Rotation paths and how fast each direction turns (degrees a step):
Each turn is a multiple of 5 degrees from 10 to 175, or 0.
Each row of a path follows its step; steps can be skipped.

step 0: [-10  -1  16  38   9   0  10   2  12 -34  -5 -21  -5  49  14  -1 -18   7
   1 -20 -20 -11   8  13   5  -9  12 -35]
step 1: [-20   6  32 -14   0 -32   5  18   5  35   1  16   3  26  -8  -4  25  23
  -9 -25 -13  -7 -27 -10  15   3 -20 -24]
step 2: [  4  28 -20   6  -3  -9 -14 -18  26   5 -10  -9 -26   0   8  32  13  34
  -2  22  19  21 -12  21   9  12 -31 -18]
step 3: [  3  -9 -23 -10   4  -4 -23   3 -10 -12 -16 -20 -27   3 -56  14  10 -10
  17  -7  -5 -25 -12   5 -15  35   6  -9]
step 4: [  8  -9  -4  -4   0 -13 -15 -23   5  33 -24 -35  14  39  -1 -32  16 -24
   7   1  14  17  17  15 -14   2   5  16]
step 5: [  8 -18  23 -17 -31  26 -25  -3 -15   5 -26 -14  -4 -19  13  11  16   5
 -28 -34  25   6  21 -19  16   3  -4   7]
step 6: [ 10 -20 -26  38 -29   1  -3 -18  -5   2 -15  45   8 -18   1   2  15  -7
  22   3  29  10 -13 -24  -5  -4  15   1]
step 7: [ -1 -19  -8   8  -3 -17  12  30 -12 -22  29 -11 -22  11  23  20   7 -28
  12   3   6  18   3  -9  14  13  34  37]
step 8: [ 16 -22   6 -17  35   1  15  11 -28  27  13   8   9 -24  18  -7  15  20
  40 -10 -14   1  17   9  -4 -20  -6  21]
step 9: [ 13  33  24  24   9  25  -6   0   0  -4  25  -8  19 -18  24  20  -1 -15
  15  26  18 -37  25  -5   6  -9 -11 -10]
step 10: [  6  28   6 -39 -14   1  31  11 -26 -18  -2  31  11  10 -16  11 -12 -30
   5  14  -1 -17 -25 -12 -16 -19  -9   0]
Directions:
[ -6 -12 -10  -3  -6   2 -14  -9   8  -5   2   8   5  -2   1  -6   5   0
 -12  -6   4  -4   5   4  -3   1   9  18] => 40
[  6  -7   3   4   3  -6  15   2   1  -1  10   4  -1  -4   0   0 -14   0
   4  -8  18 -11   4   3   9 -10  -2   8] => 35
[  1  12  -5 -11   2   5  -2 -10  -4   1  -3 -15   3  -3  -7  -4  -4 -12
   4   2   2 -13  14  -1  -8  -6  -8   3] => 65
[ 13   0   7  -2 -12  -7   1 -14   1 -15   8   5  -8   0  -5  -4   1   7
   3  11  -1   1   0 -13  -3   6  -8   4] => 95
[  1  -8  -7   8   8  -5   4  -5 -11  -8  -2 -11   3   0  -7   0  -8  -3
   5   0 -14   6  -6  10   5   9  -1  15] => 90
[ 12   0 -16   2   3  -6   5   5   7  -9  -9  11   3   1  -3  18  -5 -11
  -6   1   0  -1   5  -3 -10   6   1  -6] => 100

step 0: [  2  12  15 -31   7 -11  30  -3  -5   9 -14  -3   0  30  -1 -22 -22 -36
 -16  -3  -7 -19  -7   9  21   9 -13  24]
step 1: [ 10 -23   8 -16  47  14  18  31 -22  18 -13 -11 -10  -3  -7  23  -2   7
   2 -16 -11 -11  15  -1  21   3 -13  13]
step 2: [  3   3  -3 -19  14  20   8 -29 -29  -2 -14 -53  21   6   5   5  -5 -17
  -6  -5  -7 -12 -14  13  -6  25  -9   6]
step 3: [ 17 -14 -29   2  -8   6  22   5   0  38  -8  -7   6 -10   9  17 -10  15
  18 -22 -14 -36  -3   7  -8  11 -33   1]
step 4: [  1  25  -7  -9  -5   9  30 -23 -12  20  23  -7   2 -15  -2  -5  -6 -15
 -23  -6 -20 -33   5  30   7   8  19  27]
step 5: [  4   9  26  -1  12 -29  27  12 -18  11 -10   5 -15  -7  23  11 -40  19
   4 -15 -10 -25   6   3  10  11 -15  22]
step 6: [ 12  -8   6 -18  22  -5  27  -4 -25  10 -33  -9   4   3  10  -2  18 -18
 -36  24 -23 -11  -6   4  17   3  -1  24]
step 7: [ 14 -11  -3 -36  13  23  19  30 -12   3 -23 -16   6  13   5 -17 -26   6
  13 -34 -12  -9 -12   2   1  12 -15  10]
step 8: [ 19   3  -4  -3  13  24  36 -21  -7  17   6 -36   4  11 -13  19  24  -9
  -4 -14  -7 -20  10   9  28  17 -17  -5]
step 9: [-11  12 -12 -12  17  -5  14 -18 -32  19   2  -4  17 -22  -5   8 -24  -4
  24 -28  -6 -28  -4  10 -21   3 -25  19]
step 10: [-11 -13  -5   1 -12   2  21 -11  -1  33  -5 -12  -8 -13  32  22  -7  -8
 -20   8  -2 -41   0  12  22  21   7  23]
Directions:
[  4  -3  -7   0   4  15  -6   2  -8  -7   7  -6   5   8   9  -3  11   1
   7  -3 -10   4   2   8  -4   4 -13 -14] => 65
[ -2  -1  -8   9  -2   0 -15  -5   7  12   9 -10   2  -6   0  12 -10   1
  -2   5   0  -8   3  12 -13   3   1   1] => 55
[  7   5 -14  -5  -3  -7   3  -4   5   0   3 -10  10  -6 -13  -6   6  19
  -2  -7   3   0  -8  -6   3   7   1  -7] => 70
[  1   0   3  -6   2  -3   6  21  -1   2  -2   3  -5 -12   0   7  -3  10
  11  -7   4   1   1   1 -17  -9  -7  -4] => 175
